In the data rows, the value 128 means zero.
Some points, one per row:
[ 77 143 119 118 123 118 122 120 115 147 155 130]
[ 78  93 123 135 117  95 122 125 127 145 133 131]
[144 179 198  99 108 184 164  95 147 118 174 142]
[134 151 144 117 134 112  77 151 177 122 132 128]
[164  77 116 109 159 136 154 157  91 151 116 115]
[159 106 118 153 133 120 118 157 108  94  60  95]
[143 139 151 131 105 139 153 119 118 151 148 148]
[139 110 104 137 129  88  71 132 191 126 129 133]
[130 123 125 131  84 120 111 158  98 153  67 112]
[136  91 140 143 100 170 113 109 110 149 169 178]
[ 73 164  99 121  50  78 146 108 128 155 120 164]
[146 109 112  96 174 140 136 142 119 122 124  82]
[138 148 146 122 159 155 124 123 148 134 171 106]
[162 120 110 172 173 112  95 117 151 103 124 107]
[106 135 179  74 129 151 174  88 140 113 171 153]
[168 116 126 107 188  89  26 140 184 141  92 121]
[142  76 110 144 153  69 101  81 133  87 105 140]
[116 140 126 139 147 105 123 104 149 150 142 149]
[202 109 142 155 122 112 100 102 141 130  88 104]
[131 145 100 106  77 111  84 142 131 157 132 155]
[150 130  97 133  54  88 105 134 101 158 117 143]
[157 131  82 125  75  69  80 137 123 167 134 123]
[120 101 160 174 207 175  91  83 172  86 148 165]
[197 143 145 164 141 163 122  92 150 115  84 106]
32 more points follow, each with its number after it:
[ 99 124 112 151 108 121 132 136  91 170 143 126] 0
[131 134 113 116 134 117 122 128 147 129 132 124] 1
[102 179 117 112 153 144 167 166 136 175 133 124] 2
[151 103 130 154 123 124 124 144 115  89  86 100] 3
[128 129 134 154 159 145 108 108 157  96 152 154] 4
[154 102 115  82 179 146 154 133 100 123 101  94] 5
[149 112 174 169 215 200  89  62 143  73 205 177] 6
[100 168 166 163 106 143 103  94 158 182 132 106] 7
[110 106 135 149 127 107 104 138 133 147 134 127] 8
[111  85  65 108 144  88 140 136 173 123 128 203] 9
[  0 142  88 167  98  80 181 149  22 201 127 239] 10
[ 84 137 104 139 151 118 141  98 133 104  99 160] 11
[115 107 149 122 137  96  86 120 151 128 140 106] 12
[104 111 136 118 129 105 106 122 149 135 140 117] 13
[132 127  97  70 100 123 175 170 132 125 142 102] 14
[146 146 149 125  92 139 133  93 143 124 185 163] 15
[ 75 161  93 124 126 108 112 108 117 179 147 118] 16
[107 159 116  91 149 132 112 162 135  89  67 203] 17
[102 160 108 123 142 136 180 150  95 186 115 176] 18
[194  95  88 104 240 155 122 117 135 101  89   0] 19
[150  87 103 111 160 134 155 142 106 126 108 111] 20
[158 128 138 119 137 161 139 112  92 144  77 159] 21
[220 134 151 121 120 195 186 102 104 164 150 124] 22
[162 180 128 113 109 157 122 130 129 164 144 129] 23
[ 70 131 148 111  58 150 170 198  88 103  59 158] 24
[109 127 161 106  69 132 159 175  91 135  59 137] 25
[212  64 170 127 166 171 159  93 122   5 148  66] 26
[130 113 147 153 153 146 123 113 126 119 129 162] 27
[156  77 100 128 147 103 118 145 144 112 126 122] 28
[161 140 115  93 108 135 122 154 151 102  86 100] 29
[202 112 133 151 137 113  70  81 216 107 188  90] 30
[164 138 149 179 124 161 139 121 141 122  97 113] 31
Which of these numbered points is nearest to each point below by angle, seen from the average point of the first points? Its number follows each.
[130 133 156 118 106 144  99 155 102 142  66 116] > 25
[154 148 130 189 102 178 180 104 145 111  79 118] > 31
[134 109 126 135 135 105 106 104 120 112 115 139] > 11
[179  83 139 192 122 100 111 152  98 120  72  86] > 3
[197 101 109 184 172 117  59 118 134 129 119  72] > 19
[123 125 129 113 139 137 150 125 135 113 135 161] > 11
[ 95 126 112 142 132 113  87 112 159 132 135 104] > 13
[132 113 124 117 122 154 155  97  99 124 101 121] > 21
[ 68 174  97 126 129 123 104 123 114 176 162 108] > 16
[ 84 209 145 124 175 166 140 178 176 162 140 104] > 2
[154 131 124 122 154 142 150 125 129 152 166 116] > 22
[121 129 153  78 103 161  95 164  86 141  59 116] > 25
[  0 202  22 122 120  49 143 109 138 246 194 125] > 16
[175  96 141 173 116 127 118 159  87  85  51 108] > 3
[128 181 144 168  88  88 107 128 139 155 200 109] > 7
[ 45 147  57 136 116  72 106 132 129 206 168 116] > 16
[133 130 110  81 122 137 140 143 153 114 135  74] > 14
